Some points, one per row:
[ 14  29   5  20 -17  45 -50   0 -95 -75 -34 -73  23 -23  38 -31 -29 -32  17 -77 -67   9 -61  13  30  60 -38  54  51  17  -4  40 -20  63  38   3  -8   9 -83  51 -53  22  19 -25  -5  63 -12 -62 -58 -17 -61 -62 -52 -52  20  66 -10  -4 -79 -79 -22 -26 -42  20]
[ -5  -8   1 -15 -23   6  18  -8  -6 -13 -11   7   6  -6 -14   9 -18  -2  -9   4 -12  -6 -15  -3  10  -8   5  11  -4   6  -1  -6 -23   5  -7   0   7 -15  -9  -6   5  -4   6 -13 -11   0  -6  18  13   8 -13  -7 -27  -6  13   8  -5   6   4  -6   8   9  20   4]
[ 32 -46  11 -56 -22  -2   1  -8  16 -13  25 -18  10   7   6   8  30  46  21 -18  17 -25  10  52  21 -48  10 -26 -39  18  11 -21 -40 -10  10  -7  26 -30  -5  29 -16  -2  12 -18 -12  -9 -25  39  -2  27   3 -14  -3  25   4 -22   3  11   9   4   0  16  12  -2]
[  6  76  -7  17  55  60  41  62  15 -29 -56  -1 -82 -17  76 -49 -10  -9 -27 -14  25   2  -5 -24 -27 112  22  66  74  15   7  47  31 -52   9  10  -2  53  32 -41   0 -18  33  -3  10 -33 -20 -29 -35 -11  10   3  48  -3   3  76 -25 -26  13  29 -21  26  21 -61]
[  1 -10   2   8  19   1  26 -33 -23   0  21 -12  -9 -13  18  24 -22 -38 -15  12 -32   1  61  15 -27 -64  -9  -3 -40 -13 -15 -59 -21  28 -66 -52 -24 -11   2 -12  23 -26  -9  -1   0  10   3  -1 -27  40   7  29 -28 -11  -2 -41  16 -30  16  -5   9   8 -48  13]
[  3  32 -11  19   8 -11 -26  43  18  11   5  -4  -3  -5 -11 -31  10   4   7  -3   1   5 -11 -40   4  50  32  25  35   0 -25  32  38  -1  49  43 -34  21  30   1 -10  18  10 -27  11  11  14 -29  -4   6  14 -16  24  -6  -2   6   3  -7  17  11 -16  -2   1  14]
[-27  44  52  33 -53  20 -43 -73 -28  12   1   6   1 -14 -30  78 -26  13  37  25 -43  -1   4  57 -58 -65 -34  16 -16  46 -11 -25 -21  -7 -24 -71  17   1  12  35   6 -35  24  32 -15  10  -8  -5   5  14  -3 -33 -49  12 -26 -20 -13 -54 -13  -3 -12 -25 -18  -1]
[  42  -44   39  -72  -55   37   18  -37  -26   20   72   -9   42   -4   31   51   15   72   12   40   13  -48   21  109   -2  -99   39 -107  -82  -33  -19 -127  -60   33   30  -81   63 -110  -69   14   18   42  -21  -40   53   -7  -29  108   23   27   -5   46   -5   55   -9  -29   52   10   -2   -3   33   -4  -27  -37]
[ -9   4 -29 -12 -40  -3 -22 -52  10  26  43  24  81 -21 -24  11 -22  70  -2   2  -6  -3 -46  43 -14 -63  -1 -26   5 -34   1  -7  -4  29  15  23  20 -51  -9  43  19  11  -4   2  -7  31  -5  15  39  39 -38  10 -26  -4   7  -1  17  10  23   7 -18  31   5   1]
[ 61 -41  -1 -50  17 -29  94  65  46  38  44  30 -44  -9  28  28  11 -26 -55  24   5   0  99  76 -61 -82  -3 -56 -81   4 -34 -76 -15 -46 -33 -33 -29   9  -8 -89  66 -16  -1  16  38 -33  26  53 -35 -15  66  53  18  43 -14  -8 -29 -17  70  22  27  31  33 -63]
[-46  45  23 -17 -53 -22  -3  40  41  11  33  -1 -13   9 -51   7  35  66  -9  54  -1 -21 -32  35 -38  10  43  27  31 -13 -64  52  12 -43  86  90 -41 -19  22  -7  35  -1  -8  10  13  18   4  67  49  -9   9 -19  31   3 -26  20 -24  -2  44  21 -43  60  80   0]
[  2  -3 -13 -66 -28 -20  19  43 117 -30  31   3  80  15 -41  -5  44  66  -5  30  14   6 -81  69   8   2  43 -72 -12   3 -16  66   2  -8  80  75 -12 -66 -21  18  23  30  -4  13  24 -21 -38  64  75 -16  24  -6  70  18  -7  -4  -6   8  24  22 -51  26  99 -37]
[ -1  23  17  11 -33 -11  -9  15  27 -19  -6  10  10  -6 -14  -1  20  36  15   7  21  12 -45   0   0  37   4  12  10 -26   3  27   2   3  54  63  -4   8  25 -13  -1  16   3  -7  -3 -11   8  31  17 -25  14  -8  27  11  19  20  -6  12  16  -3 -14  33  44 -13]
[ -8   4  10 -38 -25  14  -6 -31  -5  -6  35 -18  38  21 -21  20   3  25   6 -20 -15 -18  15  68   0 -50  -5  -7 -10   7   0 -32 -11  10 -18 -29   9 -52  -6  35  15 -27   1 -13  -6  22  -5  29  12  27  -9  -4 -31   9 -12 -14   8 -10  -2  14  11  -1   3  16]
[ 23 -42 -19 -12  68  18  37 -11 -31 -12  -1 -14 -44 -16   4   1  -1 -46  -3  15 -14  22  63  36  -7 -26 -20  -1 -66  22  19 -10 -21 -13 -44 -53  -5  19 -23 -53 -27  -6  17 -32  31 -27  16 -10 -39 -28  14  29 -25   5  24 -15   8   3 -48  -1   9 -26 -26  -8]
[ -7   6  14  -8 -10  -5   3  29  33   8  -1  11   9  -6 -23 -21  19  26  13   6  21   0 -17  -4  25  35  10  -9  18 -11 -12   8  -5 -21  46  54   5  -5  12  -6   6  11   0   5  -3 -12  -6  17  17 -26   8 -13  47   7  14   8 -18   5  -9  12  -5  13  43 -15]
[ 19 -44   7  -2 -11  17   1   2   0   4  41 -11  -4  -7   2   5  14   7   1   3  22 -15  35  28  -3 -39  17 -24 -26 -27   1 -76 -13   6  -2 -26   4 -18 -16 -16  26  14   1  -1   9 -17 -24  35   3  25  10   4   8 -14 -13 -34  14 -16  12   4   4  -6 -34 -19]
[ -62  116   14   54 -127   88  -34   45   46  -50  -63  -20   42  -36  -23   58   -9  110   27  -28  -27  -71 -127    2   15  111   19   51  127   32  -55  127   -6   11  127   82   56    5  -21   66  -33   30   46  -45   -3  -49  -30   41  108  -59  -97  -94    9    3   12   67    9  108  -92   16    3   19    2   33]
[ -1 -26  -5 -54 -14  16   2   3  23  -2  22   1  49  20 -35  -6   6  48  -2  -2   4  -8 -27  16  50   9   3 -23   6   0 -12   4   6 -26  31  19   7 -44   6  13  18  25  -7  13  20  29 -10  28  40   1 -16 -14  32   9  -2 -30 -17   8 -27  17  27   5  29  12]
[-15 -53 -22  13  38  15  36   0  15  12   0  14 -14 -41  16   1 -29 -46 -40 -12 -16  15  46  25 -24 -17 -25 -30 -34  -4  25 -27 -18 -14 -62 -58 -14  12 -37  -7  -5   9 -12  38  -2 -17 -26 -33  -8  29  29  23  15 -19 -28 -28  17   4   5   1 -34 -12 -49 -56]
[  6  12   7  17  17 -22  -7 -13 -13   4 -23  -3   7 -11 -20 -11 -11 -17  20 -32  -5  24 -19 -39  29  48 -22   8  23   3  25  41  20  -3  -7  18 -23  26  40  12 -10   2  -5 -14  -4  33  32 -49 -31 -17  11 -15  10 -11   3   3 -10  11 -12   4 -10   0  30  37]
[ 11 -32   7 -21  -6   3   9   5  22  33   6  12   9  -7 -42 -14  21  15  22   4  -6 -14  18  22  -7 -12   1 -10  -2  -5   2   6  -9 -12  -5   9   6 -12   5  10  13  -3 -30  22   1   1  15  -2  17 -17   5 -24   8 -11   4 -17 -12   4   2  11   2 -13   9  17]
[  19   44    7  -42 -102   17   -7   58   95   15    5  -37   41   28  -51  -35   72  126   40   18   56  -36  -20   86   -7   28   69   15   16   -2  -45   29   41  -44   99   66  -24  -75   15   -1   38    8   -9  -17   40  -48  -23  127   23  -56  -21   -5   48   34  -17   34    1   38   60   40  -11   36   94  -36]
[ -55  -27   10   51  110    9  -41  -70 -108  -19  -29  -65    2   62   11  -16  -32 -100  -17  -19  -19   38   78 -101   68  -22 -110    4   -7   24   50   29    5   33 -118 -123   -1  -10  -35   13  -84  -60  -66   16   -5   47   -6 -114  -19    9  -22  -26  -81  -17   -7  -28   17  -11  -78  -46   42  -51  -49  118]
[-14  -2   1   1   4  21  -3  -2  21  12 -26  20   9   2  -9   6  -8  15 -19   8   4  -9   4   8   5   6  -4   4  11  -5  -2  25  -9 -15  29   8  -3  13  14   0  -6   4   5  14  -4 -15 -17 -11   1  -3   1  -7  23  -5   0  11   0  25 -11 -12 -17   2   9 -19]
[  4  38  -2  34  14 -18 -29  -5   0 -11  -4 -19 -17   3   5 -27   7  12  -2   0  -8  -1  -2 -31   7  53   9  41  27 -22 -38   9  26  15  25  24 -16  20  10   5 -10  -3 -10  -4  -1   3   4 -21  -2  -6   8  -8   2   6 -11  24   3 -18  -5   1  16 -12 -16  19]
[-40  34  30 -18 -55  19 -27  30  22   5 -87  19  55  30 -11   4 -23  64  -7  18   6   6 -96  27  66  35  14  48  65  20 -31 111  44 -20  91  54  17 -64 -12  16   7  49  19 -30 -11  13 -40  24  40 -38 -49 -52  16  10  -1  25 -10  27 -40 -37 -23  14  76  19]
[-10  -5  32 -19 -44  23 -36 -42   3  -2   9   0  12   4 -31  21  14  21  -4   2   0   8 -15 -11  13 -25  14  -6  -8 -14   3   0 -19  41  14   9  22 -33  15   0  16  28 -27 -17  -8  -5 -23  28  35  16   3   1   3   6   2 -13   7  29  14 -12  15   3 -17   4]
[  6 -11   1 -10  15  -2  48  -6  16  20   7  19 -12  11  -1   6 -15 -17 -17  18 -15   4  30  28 -43 -61 -12 -11 -42  11 -17 -22  16 -20 -51 -39 -23  -4 -14  -2  -9 -19  -9 -10   7  -2   0  13 -31  -5  17  35   6  -7   9 -11 -15  -2  19   7   9 -14  -1  -2]
Then 18 other points, each followed by its number:
[ 63 -37  23 -36 -33 -13  48  77  74  15  27  44  13  -1 -41 -14  49  94  -4  41  45 -10  -8  52 -45   3  47 -58 -25  12   2   6 -15 -29  57  75 -19  -8  -5 -34  45  49  -2  27  54 -44   3  67   8 -13  23  41  46  25   6  10  -2  -3  25   8  -7  40  82 -58] 0
[-48  16 -20  26  42 -36  11  -4 -24  -1  22 -16 -60  -1 -13 -15  -7 -52  13   5 -11  10  11 -51  10  20 -22  38   9  -8 -23 -19  21   3 -48   0 -10  15  11  -2  -4 -35 -24  19 -27  39  13 -48  -5 -27  22  -4  -6 -20  -2   6 -35   1  35  -8 -18 -13  24  48] 1
[ 23   7 -20 -61 -27  23  -9  16   6  19  -4  -3  83  31 -23  16  42  34  45  -7  11 -20 -37  32  28  -3  -6  -7  20  -4   7  28  -6  20  44  12  39 -57   2  19  18  25  15  -6 -10  17 -16  11  46  -5  -6 -12   4  22  52  24 -15   1 -10 -14  -1  27  20 -31] 2
[ -6 -50  -8 -26  44 -12  -9 -29 -11  28  19  -4 -21  -1   9  -5   2 -63 -16 -29 -10   6  65 -24  22 -53 -43 -24  -1  -7  33 -17   1 -27 -73 -54 -15  31   4  -9   2 -23 -27  20   0  23   9 -15 -16  13  27  13 -16   7 -31 -31   4 -23  19  -3 -18   2  -9  20] 3
[-58 -13  10  47   9  17 -50 -35 -45 -24  41   5   5  -8  32  -8  13 -62  10 -20 -27   4   7 -49  21  -3 -26   2  38 -34 -30 -49 -12  64  -3 -58  59  34  22   5 -13 -18 -23 -18  -4  44  16 -45  -6  44 -13   4 -45 -20 -10 -25  12   1 -31  21  59 -25 -61  38] 4
[-28  28  21  -1 -29 -25 -47 -15   1 -24  14   7  29  27 -48  -3  30  36  29  18  31  15 -29  -2  10 -23   0   0  15 -32  21  31   5  21  33  33  -3 -22   9  17   9  17  13  -7 -21  -1  23   3   1  12 -13   7  32  -5  20 -21  24  -6   3 -12   4 -22   2  -3] 5
[ 16 -34  32 -33  -9  -9  -8 -16   5   4  30  20  18  -1  -3  29   1  32 -23  11  14 -14  38  47 -23 -94   2 -51 -47 -14   6 -41 -33  16 -31 -18  21 -28  -5 -23  67   6  14 -28   8 -47 -17  60 -12  12  -6  14 -17   9  11 -26  24   7  20 -10  12 -23 -28 -39] 6
[ 20  47 -14  66  61 -48  56  57 -13 -19 -18  20 -95 -36  59 -48 -15 -66  -8   8  17  14   7 -46 -71  39 -32  20  33  37  -5  24  56  -7  -9  14 -28  88  18 -54 -65 -11  23  31  47 -24  34 -75 -58 -35  20  -4   8 -24  27  48  22 -47  -4  25 -81   5  -8 -34] 7
[ -8   7   4  10   8   2   5  -8 -25   3 -16  -4   6   6  17   4 -15 -11  -7 -15 -20   4  -7 -11   8  19 -35  26  12   0   5   3   4  14  -7 -17  17   2  -6  12 -11 -10  -2  -9  -8  16  -3 -21  -2  -1 -11 -18 -10   0   5   7   7   1 -17  -5  23  -1 -15  18] 8
[ 22 -29 -17  -5  42  -3  26 -27  12   6  21 -11 -29 -17  -8   2  -8 -16 -22 -22  20  -2  51  -5 -18 -26   1  -7 -26  -2  27 -30 -11  15 -46 -32   4  39  -5 -17   1 -16  -9  29 -31 -29   3   1 -49  -2  40  -5 -19 -17 -15 -12  15  -9   2 -15 -32   8  15  -9] 9
[ -13  -20   14  -19   20   78  -39 -122 -127  -21  -13  -15   38    5  -15   83  -75  -91    3  -76  -41   10   30  -27   83 -116  -22   42   -5  -10   49  -12  -33  126 -102 -127   48  -46  -89   82  -51  -38   10  -36 -119  121  -37  -21   34   63  -70    5 -115  -51  -26  -66   41   42  -92  -23   62  -50 -111   42] 10
[ -38  -21  -13   43   66   11    0  -92  -76   -2   -1  -45  -34   -6    6   30  -41 -116  -17  -52  -22   11   60  -47    2  -48  -65   29  -19   -1   35  -45  -12   10 -127 -113  -18   42  -10   37  -18  -45  -30    8  -47   58   -7  -72  -37   36   25    3  -45   -3  -40  -54   -5    4  -33  -17   -8  -76  -74   55] 11
[ 74  15  17 -31  27 -46  61  72  55  42  34  29 -77 -37  24 -62  36  18 -19  67   7   6  53   4 -40 -12  25 -22 -52  -8 -30 -32  23 -29  30  33 -69  34   7 -71  42  10   0 -16  24 -66  21  17 -22 -16  36  37  50  16  35  17 -19   8  70  15 -12  36  55 -19] 12
[ -18   -8   -3   58   29  -18  -52  -70   -5  -25   19  -22   47   21  -61   23    2  -37   -7  -28  -66   18   66  -29    7  -86    4    8  -60    9   10   20    7   14 -118  -67   17   -7  -35   66   -3  -36  -59   56  -49    3    2    8    7  -14  -37    1  -76   -7  -50  -33   31  -22   11  -27  -53  -18  -24   23] 13
[ -35  -21  -24   21   50  -10   -8  -65  -50  -30    0  -27  -43    3   17   17  -37 -100    5  -46  -28   25   17  -67    1  -34  -53  -21   -7   24   15  -13   -7    7  -97  -69    8   49    0   17  -55  -23  -17  -12  -34   50   34  -43  -10   11  -20   -5  -18   -9    6  -28    8    5  -26    7   -8  -56  -51   62] 14
[-18   4   8   5  -2  10 -25 -22 -55 -29  -9 -16  24   0   3  13  -1 -39  21   0 -31  -6   9  -8  30 -30   4  34  61  -1   8 -24   4  34 -10 -42  -4 -15 -25   8  -1 -14  12 -45 -30  19  -2 -16   4  29 -19   0 -66 -35  13  -5  34   3 -23   1  15  16 -47  48] 15
[  57  -24  -10   18   19  -11   43   80   67   32   11   21  -52   -1   56  -20   -4   13  -15   15   42   19   37   21  -59   24   29    4  -39    8   -5   14   16  -21   11   15  -41   25    9  -39   23   33   -3   20   -1  -72   21   47  -59  -12   52   59   48   32  -25   48   13   -8   64   33  -86   47    1 -107] 16
[  0  -7  -2   9  38   0  -5 -35 -12   3  -4 -11  -6  -5  25  21 -34 -33 -16 -31 -25   3  47 -12 -21 -25 -39  20 -24  12  -2   8   7  -8 -71 -53 -13  12  -5  11 -27 -13 -13  10 -26  32   8 -31 -25   8  -7 -22 -26 -24 -22 -14  22  -9  -4   0 -32 -26 -35  13] 17
Which three of these numbered points are nearest to each point below by angle, seen from the average point of the first points? Their numbers follow each, nearest first.
[  -1  -53   49  -31 -127   14  -52  -28  -46  -26   12   12  109   41  -60   88   18   83   19   -7    2  -32  -56   99   93  -31   35  -20   25   24  -22  -25  -75   56   60   10   63 -100  -54   73   44   26   38  -56    1   46 -105   87   86   44  -63   32  -19   27   19   -4   14  -10  -43  -61   83   14    0  -29] > 2 10 6
[-11  15   4  53   4  -3  32  11 -28 -22  13  23 -32  -3 -16   5 -14 -25  17  21  -4  -2 -10 -34 -32 -22  10  76  12   4   0  -9  15  11 -14 -20  -7  18 -28 -13 -10   0   3 -20 -13  -5  36  -4   8   5  12   1 -26 -24  20   2   8  -9  34   8 -22 -13 -30   4] > 1 7 14
[  54   41  -18  -42   66   -1   98   77    6   26   32   62  -50   25  111  -61  -20    2  -88   64   -3   20   91   15 -103  -63  -39  -69  -51   43  -18  -82   46  -57  -35  -45  -56   39  -58  -88   23  -24    5  -59   13  -28   42   10  -68  -40  118   69    2  -25  -13   -6   23  -22   81   49   34    2  -53  -48] > 12 16 9
[  0  -8  10 -32  -1   9  24 -10 -14   9  26   7  -1   5  -9  22  11  20 -20  32   5   2  18  47   0 -48  12 -12 -31 -13   4 -25 -17   2   5 -12  18 -28 -17 -18  15   3 -10  -1  17  -1  -7  32   6  28   1  32  11 -12  14 -18  11  -4   8 -11  15   6 -12 -20] > 6 9 3
[ 10   5   0  32  22 -17  30  -1  15 -13   2  12 -32  19  25  -9  10 -43   0  34  16 -15  40  12 -35 -16  13   1 -49  23   3 -28  -1 -14 -49 -13 -26  19 -21 -41   0 -25   3   6  19   2  10 -14 -57   8  20   4 -11   6 -27 -15  14 -11   5  -1 -35  -7  19 -30] > 9 7 3
[-13  68 -19  58 -29 -32 -32 -12  33  -7 -39  13 -15 -15  46  10 -14   1 -14 -13  19  -3 -51 -36  -9  43  -2  51  44  16   3  48  41   9  35  26  -6  42  10 -36 -19   6  18  12  41 -28  18 -27 -21 -36   1  -9 -12 -25 -14   5  26 -11 -39   5 -36  26   1 -28] > 7 8 16
[ 25  19  23 -12 -14 -30  26  55  -5  15  19  10 -18   9  28  15  -8  33 -11  12  37 -13 -15   8 -38 -17  41 -15   6  30 -17 -52  12   9  39  48  21 -13   3 -28  18  -5  40 -36  24 -15  27  28  -5   1  14  27  14   4  41  18 -20  -5  33   3  58  27  21  -6] > 12 0 16
[-36  11 -15  35 -33  -8 -39 -50  -5 -22 -20 -30  40  15 -30  18  -8   7 -18  14 -41   8  23   3 -21 -22  -2  25 -43  13  -2  40  -7   5 -42 -32 -27 -17 -20  20   4 -11 -15  -1 -19  -1 -16 -30  15   4 -16 -29 -16  13 -47 -29  33   3  20 -25 -38 -19 -23  16] > 13 17 11
[ 13 -24 -14 -15  16   1  30  19   0  25  32  16 -24 -25  12 -18 -17 -23 -41  13   4  -8  43   8 -36   9  -2 -27 -17  -6 -36 -34   0 -18  -9 -42  -6  14   9 -44  30   4 -12   6   3   3  33 -10 -48   3  21  24  20 -28 -10 -19 -16   1  -8   9   6   8 -20   6] > 9 3 12
Now 18 new points, numbered from 0 again:
[ 12  16 -26  38  74 -19  43  29   6  28 -62  25 -44  -9  42 -37 -31 -61 -38   3  -3  17  50 -29 -39  79 -29  41  -1  33   5  52  62 -54 -35  -5 -21  61  14 -14 -36 -18   7   7 -14  12  11 -64 -48 -53  14  31  19 -18  -6  36   2 -31  -5   3  -2 -11 -22 -13] 0
[-20  24  13  22 -25  17 -26  -2 -30 -14  -3  -5  -9 -13   4  -3  12  13  30 -15   9  -8 -28 -31  -4  25   9  42  32  -4   6   5   8  16  -1   7  29  11   4   9  -6   4  22 -10  -3 -13  -9  -3   0   1 -14  -9 -21  -8  11   8   2   0  -9  -4  14   7 -17   5] 1
[ 20 -14 -57 -12  69 -20  94  72  46  23  24  39 -84 -19  63 -66   2 -78 -62  10   2  18  55   5 -57  60 -13   4 -26  27 -24  37  52 -68  15  28 -65  52  29 -58 -14 -32 -14  37  23  10  33 -43 -67 -48  67  37  48 -19   5  15 -40  -9  64  -2 -34   2  27 -25] 2
[ 21  -2  -7 -16 -15  11  27  -2   9  -8  -1  -2  29  14 -18   0 -19  19 -17  -2   0  -3 -11  10 -24  -1 -10  -4 -30   1  20   3 -17  -5 -20   1   4   6  -8  10   3 -15  26   2   6 -15  -7  10   8   8  -7  -7   1  -6  -5 -16   5   8   3  13   1  14  13   3] 3
[ 60  58 -46 -60 -49 -45 -40  -4  50  71   0 -29  -1   8 -18 -71 108 -55  50 106  49 -49  25 -19  30 -34  61 -69 -37 -78  21 -50 -26  79  21  26 -80   5  56 -10  97  63  28  30  28 -75  75 -12  -2  17 -52  51  67  81  54  11  63  -2  98  -6  36  12 110 -30] 4
[   9   43  -19   87  103   -3   28   23  -27   -8  -48    3 -121  -34   96  -27  -48  -11  -34   19   -8   13   33  -98  -69   99  -11   69   17   38   25   41   21  -23  -11  -35   12   96   35  -53  -71    9   -9   19   -8  -46   23  -74  -98  -81    2    1  -37    1   -7  122   22   64  -39   22  -36    0  -20  -21] 5
[ -2  10  18  -8 -41  -9 -91 -41 -55 -20 -13 -12  70  16  -2  11   1  21  36 -30 -20   7 -47 -17  32 -34  11  -1  46  -5   8 -12 -27  66  -2  18  27 -32  22  36  -8  40  27 -22   5  27  -8   9  27  54 -30 -15 -49  15   4 -29   3 -13 -16 -17  51   6 -27  46] 6
[ -1  25 -14  31   5 -29 -43  19  62 -28 -22   8 -13   4 -22 -20  57  55  31  15   4   1 -41 -30 -24  37   2  13  28 -17  -3  81  23 -22  56  97 -10  54  40 -13 -16  10   9  23   6 -37 -15 -13 -13 -32  -4 -32  41   7  -6  23 -18   2  10  34 -62  14  62 -24] 7
[ 30  -6  11 -20 -24  -7  24  20  19  15   6  21  -4  -7   5  12   8  11  14  26  32 -27  -6  47 -31 -25  27 -16 -27  10 -10 -10   7 -31  32   3 -22  -6   1 -26 -14   2  15 -16   1 -27   9  17   6  12   4  -2  55  18   1  -8  19  12  33  26 -22  20  27 -28] 8
[  0 -36  16  16  21   9   5  -6 -14   8  39  -5 -14  -2  -9   7   3 -52 -21 -16 -24  18  33  -8  -8  -3 -24  -7 -21 -12 -25 -24   1  32 -15 -15 -11   0   0   5   4 -28 -14  13  14  33   3 -26 -11  28  13  -6  -8 -14 -17 -31   8  20  16   9  10 -13 -37  29] 9
[ 13  81 -20  40 -39  25 -31  52  49   9 -27  32  21  -3  19 -30  29  69  20  -3  43   8 -72 -33 -21 107  25 -22  42  -7  16  38 -29  17 109  96  25   3  16 -49 -12  23  39 -34  14 -48 -10  17  23 -62 -19  -7  70 -19  39  57   2  50 -14  19  10  43  24 -45] 10
[-25  75   2  29 -39  -3 -92 -54 -36  -9 -32   1  31  33 -63  16   9   8  39  15  34  14 -38 -32  19  27 -35  24  29 -15   5  32  11  43  17   2  52  17  -7  26  -8  -8  12   7 -40  11   3 -15  67  18 -64 -34 -40 -17  52  17  21 -21 -63  -7  33 -27 -22  30] 11
[-18 -19 -22  56  17  19  22 -21 -78 -39 -39 -20   0 -36  13  35 -59 -67 -51  -5 -31  24 -13 -21   8  -8 -32  34 -10  -8  33 -35   3  24 -37 -81  31  27  -4 -22  -8   2  -7  -8 -10 -25   9 -30 -46  25 -43  12 -68 -28 -16  28  25 -13 -46 -52 -34 -23 -55  -9] 12
[  0   3  10 -48  12   7   5  37   3  32   0 -17  17  11   8   9   3  27   2   7  -4   5 -28  15   8   8  13 -25  -6 -13 -29  14  15   1  42  31  17 -30  11  28   7  22  10 -17  29  27  -5  21  13   2   5  -4  21   0   7  15 -18   2  -9 -12  52   2  27   1] 13
[-17 -10 -10 -14 -23 -16 -32 -14  11 -24  10 -13  51  17 -17  15  -9 -21  35 -61 -34  10 -43 -15  24 -11 -12  -8   5  -7  28  -2  -3  20   0  -2  47 -22 -11  32  -9 -31  -3 -28   7  22   7  19   9  21   1 -24 -54  41  14  -5  11 -20   1  16   8  -4   8  49] 14
[  34   28   31  -19  -73   71  -37  -80    1   13    9    7  125   25   20   39   22  127   30  -20   67  -40  -38   68    4  -44   45  -20   20   43   20  -75  -59    2   -4  -16   66 -111  -35   67   42    9   33  -19  -15  -77  -26  103   49    7  -84    9   12   31   33   -4   17   21   11  -71  -11   55   -4   -1] 15
[ 16 -33  18  -5  13  12  43   8 -21  -3 -10 -25  12  18  28  18 -23 -18 -26  15 -40  -2  23  61  -2 -40  -5  26 -49  36  17  20  -2   0 -48 -55 -13  -7 -17  31   3 -36  24 -27   6  29  21   2 -24  22 -20 -21 -40  13 -18  -3   8 -43  22  -3   6  -6   6   2] 16
[ -6  23  -4  10   3   2  14 -13   8  -3   1  -1  19   7 -25  18 -15  -1 -13  -5 -13   2  11  24   7 -11  -9  37   3  17   9   7  20  -3   4 -27 -17 -15 -17  19  -4 -10   4 -15 -33  17 -14   2  -9   0  -7 -12   5  -6  -9   5   0   3  -4  -6 -19  -8 -15  26] 17
The same question for these:
[  27  -69   -9 -123  -51    0   43  -66    4  -41   56    3   59   22  -31   46   31   52   -2   -2    7   12   -3   67   51 -127   39 -107  -50    4   67  -26  -39   15  -43  -45   22  -66  -29   32   19   15   32   11  -23  -16  -10   48   84   46  -40   39    7  -10  -34  -92   32   23   46  -42  -28   -1   36    3] > 15 3 16
[ 20 -53  23 -10  39  -4  83  56  11  18  54  51 -58   4  46 -32   2  21 -61  33 -12  12  72  29 -56 -53  13 -32 -83 -10 -24 -54  10 -35 -53  14 -12   5  14 -46  88 -26 -23  31  32 -16  -3  37 -48  12  49  42  11   9   7  21   4  -8  22  23 -15  12 -16 -74] > 2 8 9
[ -88   -4   15  -25  -73   43 -106  -87  -99   -3  -16  -31  127   -6  -23   15  -16   37   85  -61  -14    4 -100  -36   76  -29  -12   58   68  -67  -10    4  -31  107    7  -23   98  -36  -26   94  -19   18   27    2  -28  110   -4  -47   85   32  -67  -81  -64    1    8  -50  -11   -3  -95  -40   97  -59  -84  107] > 6 11 14
[  44  -99   37  -97   28   20   28  -38  -24   30  106  -23   21    8    1   32   41  -22  -15   24   23  -55   96  103   32 -127    4  -61  -70   27   16 -127  -41   -7 -106 -101  -34  -73  -55   -3   60  -47   -5  -25   28   11  -10   67  -22   65   15   43  -17   45   10  -65  -20  -19   14  -27   78  -23  -24   31] > 16 9 15
[ 22  -6  10 -19 -18  -2  30  34  45  17  11  16   4   9  -4  -3  25  38  -3  40  16   3  -1  33 -11  -5  17 -27 -22   4  -9   2   4 -31  43  28 -21 -17   1 -16  15   3   5  12  21 -32 -10  33   6 -14  14  15  36   4   5   9  -3  13  24   4 -11  31  42 -27] > 8 4 2
[  78 -127    4 -127   17  -47   98   23  111   62   65   69   -6   30   13   74   20   -2  -30   99   28   48  127  127 -100 -127   37 -127 -127  -42   -5 -127  -62  -76 -105 -110  -96  -49  -30  -34   46  -28   -3   13   28  -43  -45  127   13   36   81   77   17   30  -42 -116   26   18  116   27  -28   48   58 -127] > 8 3 16
[-23 -12 -11   7  57  22  -4 -21 -13  13 -28 -14  -7  15  32 -10 -24 -41 -24  -9  10  -8  40 -34   7  -3 -26   0   1  -1  33   6   4  -3 -38 -22  -8   9  12  -4 -15  12 -12  14 -12  24  -3 -33   1   3  25 -11 -17  13 -42  39 -11 -17  -2  19  15  -5 -12  14] > 0 5 12
[ -47   -8    8   24  -43   30  -46  -82 -101    2   13  -25   54   -8  -24   17  -14   -6   47  -38   55  -23  -30  -26   50  -51  -49  -22   35   16   34  -83  -44   41  -24  -26   30   -3  -11   60    1   17  -16  -16    0   37  -12   -6    3   70  -16  -25  -42  -38   19  -92   19   -1  -45   -5   -3  -44  -31   36] > 6 11 14
[  1 -17  -6 -11   3   4  13  -3   3  10  33  -8   6   1   2  -7   3   0 -14  20   3  14  24  27 -14 -39  15 -37 -45  11  13 -28 -19  -2 -14 -27  -6 -12  -5 -26  18   3  -3  -3  14 -11 -18  30 -16  23  12   6   0  11  -9 -14 -19 -15   9 -17  -2   0  -9 -15] > 16 9 3
